Each row is where one point has got to under a steady rotation. How many ticks took it there?
The counts run from 0 to 382.
[170 133 134  99 146 105 119 118 127 148 112  96 115 162 146  85 131 136
 168 101  97 137  99  78 144 146 146 163 124 160 137 199 126 110 144 121
 139  81 152 109  99 127 101]  44
[ 89 183 162  88 128 147 171 131 163 109  97 119 103 150 149 139 155 138
 122 101 113 123 141 127  99 141 165 112 140 140 150 129 102 123 164 154
 166  80 110 104 101 142  85]  288
[141 144 114 139 121 126 125 113 123 103  81 119  73 125 143 121 142 178
 157 102 132 146 144 162 197 111 165 133 109 100 151 140  88 134 106 159
  74 118 106 130 101 165 169]  333
[174 111 132 142 111 178 162 152 139  92 103 121 110 158 160 127 108 142
 168 107 138 147 161 116 142 172 118 186 131  97 138 152 176 140 147 173
 141 123 103 143 124 165 142]  365
[126  99 108 113 149 132 172 194 128 113  95  89 154 145 109 147 130 116
 170  92 117 115 152 103 134 151 122 141 111 177 154 170 149 122 164 156
 158 141 140  96 137 106  90]  107
[164 196 128 146 147 116 121 129 123 133  76 104  83 129 163 141 112 164
 137  99  89 107 119 146 179 145 162 116 140 158 119 165 122 115 139 142
 117  93 146 115 115 160 134]  315
[136 149 134 152 126  99 125 129 112 133 160 137 106 134 119  91 182 137
 128 109 126 149 147 118 105 144 148 177 122 107 157 127  75  64  96 127
 169 105 147 124 112  62 132]  226
[140 160 108 164 130 116 134 126 128 100  90  81  94 152 128 132 119 122
 148  98 157 148 147 133 149 163 185 129 132 134 132 176 117 129 142 183
 100 115 103  91  70 146 112]  351
[141 165 165 117 127 139 159 126 164 140 115 124 101 136 138 125 160 141
 114 115 105 122 114 118  80 156 157 170 154 167 145  94 121 104 131 158
 177  77 180 119 134  86 135]  241
[149 203 135 129 117 149 118 110 141 139  98 167  81 109 151 120 152 175
 110 134  94  97 104 170 124 114 158 131 126 123 143 106  69 113  92 138
 107  95 157 128 124 160 127]  263
[144  98 142 111 121 143 127 125 135 116 132 148  97 170 143  92 146 153
 157 110 109 149 117  75 151 142 114 167 105 103 165 211 108  90 119 107
 159 109 114 122 131 176 109]  38
[ 99 194 149  95 136 145 140  98 154 124  83 111 115 133 156 120 166 138
 125 111 115 126 128 145 107 141 179 122 148 131 153  88  97 157 146 160
 151  78 144 118 105 130  79]  276
[164 128 119 172 140 109 147 138 104 103 109  73 117 158 136 121 118 130
 173  85 135 146 151  93 146 161 127 154 136 149 112 183 140  95 130 157
 126 101 115 123  89 116 149]  367
[179 143 126 111 149 122  98 109 152 149  79  98 110 127 139 111 135 135
 161 122  93 105  90 123 175 145 152 144 109 168 137 160 123 170 134 144
  92 107 161 105 121 169  97]  63
[130 158 148 112 142 104 141 132 125 111  81  84  97 147 171 135 135 172
 159  67  91 141 142 104 167 133 142 128 143 158 140 179 126  94 136 103
 171  80 138 129 111 120 146]  308
[121 168 120 127 153 161 162 146 108 121  92  89 130 130 190 137 117 181
 152  95  70  82 154 122 146 138 141 132 149 152 133 165 133 108 142 142
 117  97 123 143 112 154 126]  319
[197 173 166 151 111 135 102 119 148 124 113 186  67 122 151 117 151 153
 111 127 122 146 112 135 102 136 127 157 131 117 154 129  90  96  96 112
 166  96 147 125 156 119 122]  239
[130 166 173 101 109 131 144 131 173 108 102 135  65 149 137 130 159 143
 136 104 149 171 129 146 143 140 173 131 122 131 170 121 102 140 157 162
 172  93 113 105  98 130 145]  293
[ 92 189 125 109 147 177 170 130 132 113 114 153 142 151 158 120 146 168
 129 130 101 105 161 147 106 135 159 140 133  96 156 129  96 102 153 145
 155 110 122 127 107 159  73]  283
[162 141 128 172 142 161 137 139 123 135 108 109 165 103 135 127 156 125
 143 128 103  68 160 135  91 151 115 164 161 152 114  80 143 114 102 155
 135 107 181 137 169  81  94]  189
[171 133 153 120 135 136 108 130 148 141 101 143  81 168 138 100 131 135
 138 112 108 126 102  92 135 157 131 139 128 137 147 212 109 110 146 117
 134  93 124  97 119 177  62]  39
[162 114 132 156  99 144 132 145 149  88  98 138  70 147 124 133 126 151
 141 105 163 152 161 122 155 156 123 129 116 106 146 188 117 119 126 163
 108 132  70 110 115 195 129]  357
[120 173 155 134 125 137 168 146 171 131 132 128 118 145 114 120 169 118
  95 118 115 116 124 131  59 166 156 144 134 140 144 105 104  89 126 165
 164  88 149 104 122  92 107]  229
[ 87 115 117  93 123 140 164  79 127 119 137  89 146 154 124  73 178 152
 146 106 102 108 145  76 128 130 162 176 140 110 139 130 102 120 128 160
  99  73 138 138  82 122 126]  13
[145 175 155 137 124 105 118 125 153 127 126 141  81 143 109 137 165 120
 104 113 108 130 131 104  75 151 130 128 132 154 148 144  89  78 109 132
 166  83 135 100 128  80  99]  233
[127 136 117 118 140 179 143 132 122 136 130 128 135 178 147  82 136 149
 148 129 105 121 125  89 108 166 142 183 111  88 145 177 119 108 135 142
 140 110 140 122 100 180  72]  31
[ 91 134 130 121 111 135 148 119 155  86  88  84  94 133 122 144 154 142
 145 103 140 142 169 122 164 130 160 110 123 135 144 131  83 157 139 177
  88  97  72 109  92 144 134]  340
[186 116 141 160 110 158 129 146 109 125 115 157 142  95 163 130 143 144
 157 113 104 108 162 124 116 130  86 174 138 111 132 117 147  94  73 117
 167 111 145 152 189  82 114]  184
[122  97 120  76 117 172 165 118 160 119 103 123 141 130 134 104 149 167
 176 120 109 126 108 122 183 111 147 182  96 140 157 128 121 161 124 160
  95 107 156 116 129 159 153]  65
[133 130  96  97 163 115  82 122  99 139  74  84 146 142 141  90 146 128
 177 114 107 129 143 103 168 128 167 143 106 128 150 164 110 148 136 132
 123 119 143 106  99 148  55]  79
[189 128 126 150 145 121 115 176 150 126  67 137  96 121 121 162 122 122
 167 108 135 127 122 129 143 154 122 119 107 177 155 182 142 134 116 144
 128 151 128  84 164 142  75]  110
[137 164 135 135 124 173 135 121 157 101  68 136  78 115 167 146 119 179
 137 110  97  99 142 149 182 120 131 117 127 137 138 148 116 130 115 139
  89 107 106 131 133 199 129]  322
[135 140 138 110 132 150 175 131 130  99 106 102 117 142 187 128 140 188
 161  83  91 149 145 132 185 115 151 185 130 128 161 144 134 114 144 142
 151 101 137 148 132 137 193]  313
